In the data rows, the value 128 means zero.
Some points, one per row:
[206, 140, 132, 94, 151, 131, 111, 97, 92, 87, 126, 113, 134, 125, 92, 111]
[158, 146, 149, 125, 134, 125, 142, 139, 91, 136, 143, 106, 140, 114, 117, 119]
[174, 133, 135, 93, 130, 159, 84, 87, 102, 105, 131, 111, 131, 115, 128, 90]
[140, 131, 123, 131, 130, 139, 126, 149, 135, 141, 124, 104, 154, 128, 126, 119]
[194, 98, 136, 109, 102, 153, 83, 76, 90, 73, 128, 117, 120, 102, 117, 92]
[147, 123, 139, 120, 133, 143, 116, 126, 97, 111, 130, 133, 120, 138, 126, 119]
[120, 128, 134, 122, 136, 126, 98, 146, 115, 107, 128, 141, 119, 151, 127, 116]
[179, 115, 139, 103, 127, 151, 111, 102, 107, 106, 136, 135, 124, 120, 103, 114]
[207, 136, 142, 78, 107, 154, 87, 62, 56, 51, 137, 110, 133, 82, 111, 74]
[70, 128, 125, 132, 137, 134, 141, 164, 197, 163, 96, 116, 110, 151, 186, 153]
[111, 118, 132, 136, 135, 131, 136, 110, 105, 132, 139, 141, 139, 115, 130, 128]
[144, 123, 135, 117, 137, 131, 122, 118, 112, 134, 137, 161, 118, 120, 105, 121]
[44, 119, 124, 170, 138, 99, 137, 179, 174, 167, 104, 154, 128, 131, 166, 170]
[91, 105, 136, 140, 124, 115, 118, 128, 150, 136, 112, 155, 110, 120, 149, 146]
[166, 136, 122, 119, 135, 149, 113, 126, 94, 90, 131, 144, 103, 139, 119, 101]
[92, 131, 123, 150, 140, 110, 120, 147, 162, 152, 127, 143, 125, 146, 152, 150]
[126, 120, 139, 120, 123, 124, 143, 124, 118, 138, 128, 108, 133, 138, 135, 136]
[183, 135, 143, 101, 132, 147, 115, 107, 105, 82, 143, 150, 119, 126, 114, 123]
[175, 106, 136, 114, 127, 161, 111, 107, 82, 101, 120, 122, 144, 131, 90, 97]
[226, 104, 128, 99, 127, 179, 100, 58, 48, 72, 151, 133, 138, 114, 93, 68]
[98, 122, 142, 138, 127, 111, 116, 138, 143, 137, 109, 111, 135, 145, 164, 127]
[83, 148, 120, 138, 118, 104, 123, 158, 152, 169, 119, 141, 125, 139, 137, 143]
[44, 130, 131, 138, 141, 116, 142, 164, 201, 173, 103, 123, 117, 151, 195, 161]
[164, 115, 140, 104, 151, 149, 87, 112, 102, 98, 124, 139, 116, 127, 113, 97]
[102, 111, 126, 124, 136, 129, 145, 125, 173, 117, 128, 163, 109, 140, 133, 153]
[106, 163, 140, 112, 119, 126, 152, 131, 143, 152, 129, 135, 112, 125, 127, 153]
[125, 134, 122, 107, 132, 133, 110, 128, 119, 145, 128, 139, 120, 133, 131, 121]
[107, 140, 109, 177, 123, 114, 114, 161, 150, 142, 106, 140, 114, 137, 147, 153]
[158, 127, 145, 90, 132, 155, 96, 96, 93, 102, 135, 117, 156, 111, 119, 82]
[15, 126, 114, 187, 121, 57, 190, 198, 211, 228, 127, 122, 144, 139, 138, 213]
24 more points follow, each with its number after it:
[133, 130, 120, 139, 114, 125, 151, 127, 99, 140, 129, 140, 125, 116, 130, 122] 0
[162, 139, 123, 119, 134, 123, 119, 122, 123, 129, 120, 140, 136, 156, 117, 135] 1
[33, 131, 134, 161, 130, 86, 163, 185, 194, 191, 107, 124, 126, 143, 180, 187] 2
[138, 121, 130, 144, 126, 148, 145, 123, 130, 110, 135, 116, 123, 131, 128, 133] 3
[120, 120, 114, 138, 115, 99, 153, 116, 129, 139, 144, 103, 136, 123, 112, 144] 4
[126, 110, 128, 123, 122, 150, 115, 104, 120, 89, 136, 128, 122, 108, 133, 107] 5
[70, 102, 135, 148, 127, 125, 122, 150, 183, 136, 115, 153, 109, 126, 146, 165] 6
[142, 143, 116, 115, 138, 136, 113, 113, 121, 120, 117, 159, 128, 122, 104, 128] 7
[142, 140, 126, 118, 116, 124, 109, 125, 117, 129, 112, 127, 110, 127, 113, 139] 8
[188, 135, 131, 105, 124, 136, 76, 110, 88, 86, 127, 109, 128, 129, 134, 73] 9
[116, 121, 127, 129, 128, 140, 111, 103, 143, 96, 129, 139, 108, 119, 130, 133] 10
[68, 135, 106, 136, 138, 109, 145, 152, 157, 150, 125, 139, 128, 128, 125, 177] 11
[103, 103, 146, 125, 124, 139, 122, 122, 154, 116, 133, 112, 125, 121, 143, 107] 12
[192, 153, 122, 109, 129, 122, 115, 130, 82, 152, 141, 131, 144, 114, 96, 108] 13
[73, 109, 124, 152, 132, 113, 154, 139, 162, 164, 110, 140, 126, 124, 122, 157] 14
[121, 123, 112, 104, 142, 148, 147, 124, 148, 125, 143, 122, 131, 139, 136, 126] 15
[248, 147, 124, 87, 129, 159, 93, 80, 77, 84, 140, 111, 127, 128, 100, 82] 16
[61, 149, 114, 138, 142, 100, 132, 158, 151, 176, 111, 125, 155, 143, 153, 164] 17
[255, 137, 151, 52, 134, 191, 88, 45, 35, 45, 173, 133, 164, 130, 87, 51] 18
[189, 132, 130, 67, 117, 172, 107, 75, 73, 47, 150, 141, 109, 112, 95, 85] 19
[108, 139, 112, 145, 121, 103, 120, 128, 146, 130, 134, 142, 112, 125, 149, 144] 20
[199, 137, 147, 103, 137, 161, 102, 116, 121, 105, 131, 109, 139, 147, 120, 85] 21
[89, 133, 116, 150, 120, 98, 147, 155, 147, 186, 121, 121, 127, 111, 148, 151] 22
[24, 120, 109, 148, 139, 101, 171, 160, 181, 187, 125, 128, 118, 115, 149, 171] 23
Which two of these numbered points are nearest to each point below, ignoring the direction in which the first points spread most? Their numbers follow each, nearest first.
[255, 135, 135, 80, 114, 176, 46, 72, 49, 30, 134, 110, 137, 121, 97, 43] > 9 21
[66, 117, 122, 117, 137, 127, 139, 152, 156, 165, 132, 135, 133, 124, 128, 148] > 23 11
[249, 124, 165, 86, 123, 164, 93, 84, 78, 68, 136, 115, 132, 124, 94, 80] > 21 2
[66, 103, 123, 161, 127, 107, 153, 140, 155, 179, 113, 145, 119, 118, 116, 162] > 14 23
[78, 137, 108, 122, 139, 113, 141, 158, 161, 131, 126, 117, 142, 118, 143, 156] > 11 2
[230, 167, 129, 92, 123, 165, 83, 100, 73, 80, 131, 116, 115, 134, 107, 91] > 16 8
[180, 154, 143, 127, 132, 116, 121, 138, 88, 171, 138, 128, 146, 121, 109, 105] > 13 22
[129, 138, 119, 150, 121, 135, 138, 136, 144, 120, 135, 124, 129, 146, 130, 130] > 3 16
[129, 149, 130, 127, 129, 118, 112, 138, 142, 141, 128, 148, 104, 123, 144, 124] > 20 8
[139, 142, 128, 145, 105, 108, 116, 137, 116, 165, 131, 118, 117, 106, 120, 125] > 22 8
[142, 158, 127, 155, 129, 121, 147, 132, 120, 152, 122, 137, 97, 143, 139, 117] > 0 16
[121, 106, 142, 137, 141, 122, 137, 143, 139, 143, 118, 119, 157, 136, 148, 127] > 2 3
[148, 155, 113, 101, 152, 150, 91, 116, 78, 108, 140, 133, 147, 123, 115, 110] > 17 11
[73, 128, 121, 149, 131, 104, 138, 168, 150, 174, 99, 106, 165, 147, 146, 153] > 17 2
[138, 107, 141, 140, 132, 156, 94, 105, 106, 118, 128, 162, 106, 144, 141, 131] > 6 10
[126, 134, 143, 142, 137, 134, 152, 138, 165, 121, 116, 128, 114, 138, 145, 140] > 3 2
[178, 144, 121, 135, 133, 137, 121, 120, 122, 114, 148, 105, 130, 141, 118, 94] > 16 21
[116, 123, 123, 135, 121, 154, 115, 118, 142, 108, 125, 145, 115, 123, 134, 129] > 10 5
[98, 137, 110, 135, 124, 114, 157, 147, 135, 135, 110, 154, 124, 116, 115, 154] > 11 7
[115, 129, 148, 141, 110, 102, 121, 128, 121, 171, 106, 99, 128, 116, 147, 112] > 22 2
[55, 153, 120, 160, 114, 88, 142, 181, 168, 181, 93, 125, 106, 159, 165, 182] > 8 2
[75, 100, 98, 161, 137, 104, 154, 135, 179, 136, 149, 169, 132, 153, 126, 174] > 11 14
[134, 101, 129, 122, 140, 134, 106, 121, 97, 139, 132, 120, 153, 113, 99, 121] > 14 17
[110, 161, 117, 127, 121, 117, 127, 145, 147, 136, 100, 131, 107, 138, 152, 170] > 8 20
[223, 145, 135, 93, 132, 166, 88, 93, 66, 66, 136, 134, 108, 121, 95, 80] > 8 16
[210, 153, 129, 101, 122, 163, 122, 96, 93, 91, 159, 121, 127, 119, 95, 101] > 16 3
[215, 154, 128, 94, 131, 142, 154, 120, 73, 106, 155, 123, 136, 135, 87, 106] > 13 16
[179, 109, 135, 113, 124, 164, 83, 87, 105, 86, 128, 127, 103, 107, 100, 98] > 6 10
[83, 103, 128, 111, 142, 124, 125, 117, 98, 121, 129, 140, 162, 104, 129, 129] > 23 17
